The same things were measured in two ways. The second way is not exact.
Here are some of them measured both ways, the first way above the second, with a blank line after each pair.
array([-1.43,  0.65, -0.11, -1.26,  0.29,  0.44,  1.22, -1.34])
array([ 1.19,  1.44, -1.34,  0.61, -1.05, -0.60,  0.91, -0.73])

array([ 0.87,  0.54,  0.94,  1.64, -0.47,  1.17,  0.86,  1.22])
array([-1.71,  1.19,  1.81, -1.26,  0.16,  0.22, -0.62, -0.62])

array([-0.51, -1.18, -1.31, -0.49,  1.46, -1.07, -0.87, -0.18])
array([ 1.41, -0.67, -0.43,  0.15,  0.20,  0.32,  0.18,  1.78])

Now 12 new things, measured the second way only, each followed by its number:
array([ 1.57, -0.13, -1.56,  0.43,  0.82,  0.67,  0.36,  1.35]) 0
array([ 1.81, -0.79,  1.48, -1.14, -0.63,  0.66, -0.36,  0.93]) 1
array([ 1.48, -1.45, -0.81,  0.50, -1.21, -0.87,  1.09,  1.26]) 2
array([ 1.38,  0.81, -0.47,  0.51,  1.12, -0.15, -1.64,  0.88]) 3
array([-0.99,  1.40,  0.66, -1.18,  0.64,  0.67, -1.93, -0.74]) 4
array([-1.27,  0.26,  2.30, -1.30, -0.57,  0.37, -0.52, -0.83]) 5
array([-1.94, -1.31,  2.07, -0.56, -0.10,  0.45, -0.09, -0.57]) 6
array([-0.28,  0.28,  1.11, -1.78, -0.33, -0.52,  1.16, -0.75]) 7
array([-2.34, -0.53,  1.68, -0.41, -0.65, -0.02, -0.14, -0.99]) 8
array([ 1.12,  0.67, -1.81,  0.57,  1.42, -0.24, -0.92,  0.80]) 9
array([-1.04, -0.56,  1.12, -0.33, -1.09,  0.21,  1.10, -1.13]) 10
array([-2.07, -0.47,  1.52, -0.65, -0.13,  0.47, -1.36, -0.66]) 11
A few of them come next, measured the first way, each followed by the number of its row above:
array([ 0.54, -0.52,  1.31,  0.81,  0.19,  1.45,  1.26,  1.30]) ~ 4
array([-1.34, -1.78,  0.15, -0.99,  1.19, -0.31,  0.53,  0.18]) ~ 9
array([-1.17, -0.77, -0.69, -0.84,  1.59, -1.28, -0.21, -0.39]) ~ 0
Now 12 new things, measured the second way only, each followed by its number:
array([ 1.21,  0.40, -1.22, -1.05,  0.38,  1.09,  1.87,  0.43]) 0
array([-2.31, -0.12,  1.65, -0.45,  0.24,  0.40, -1.09, -1.05]) 1
array([ 1.19,  1.50, -1.66,  0.90,  1.13, -0.84, -0.36, -0.20]) 2
array([ 0.71, -0.24, -0.11,  0.01, -2.22, -1.15,  1.43, -0.38]) 3
array([-1.68,  0.86,  1.58, -0.71, -0.12,  0.35, -0.75, -0.96]) 4
array([ 1.21, -0.55, -1.03,  0.59, -1.40, -0.65,  2.02,  0.31]) 5
array([ 1.01,  0.81, -1.41,  1.22,  1.21,  0.17, -1.55,  0.58]) 6
array([ 1.47,  1.17, -1.08,  0.13,  1.34, -0.53, -1.20,  0.75]) 7
array([-1.22, -0.51,  1.34,  0.32,  0.68,  0.50, -1.06,  0.90]) 8
array([-1.88,  1.03,  0.53,  0.55, -1.36, -0.37,  0.21, -1.42]) 9
array([-0.52, -2.01,  1.12,  0.43, -0.74,  0.74,  1.04,  0.68]) 10
array([ 0.79,  0.85, -2.15,  1.24,  0.60, -0.75,  1.04, -0.39]) 11
A few of them come next, measured the first way, each followed by the number of its row above:
array([-1.02, -1.32, -0.22, -0.87,  1.64, -0.13,  1.08,  0.37]) ~ 7
array([-0.57,  0.76, -1.24, -0.78, -0.28, -1.28, -0.53, -1.65]) ~ 5
array([ 1.55, -0.07,  0.90,  1.32, -1.19,  1.12,  0.04,  1.06]) ~ 1
Now 12 new things, measured the second way only, each followed by its number:
array([-1.00, -1.58,  0.40,  1.13,  0.05,  0.98,  1.57, -1.93]) 0
array([-0.03,  0.55, -1.27,  0.34,  1.18,  0.19, -1.72, -0.35]) 1
array([ 1.97,  0.28, -0.78, -0.09,  0.30,  0.16, -0.64,  1.81]) 2
array([-1.62,  0.81,  0.71,  0.55,  1.29,  0.14, -2.22,  0.33]) 3
array([ 1.56, -2.06, -1.57,  0.30, -0.33, -0.25,  1.29,  0.96]) 4
array([-2.40, -1.86,  0.68,  0.81, -0.61,  0.13,  0.47, -0.60]) 5
array([ 1.19,  0.17, -2.01,  0.55,  0.90, -0.58, -0.74, -0.07]) 6
array([ 2.10, -0.99, -0.43, -0.11, -0.34, -0.57,  0.82,  1.00]) 7
array([-0.70,  2.10,  0.23, -0.15,  0.12, -0.52,  0.11, -1.65]) 8
array([ 0.55, -1.05, -0.80,  0.34, -1.03, -0.98,  1.86,  0.87]) 9
array([-1.88,  0.82,  1.02, -0.78,  0.57,  0.71, -0.94, -0.50]) 10
array([ 1.96, -0.51, -1.06, -0.26, -0.46, -0.06,  1.33,  0.88]) 11
A few of them come next, measured the first way, each followed by the number of its row above:
array([-0.43, -1.24, -1.39, -1.05,  1.46, -0.37,  0.70, -0.28]) ~ 2
array([ 0.97,  0.15,  1.42,  1.16, -0.68,  1.07,  0.85,  1.37]) ~ 10
array([-0.19,  1.54,  1.18, -0.43, -0.79, -0.15, -1.91,  0.17]) ~ 0
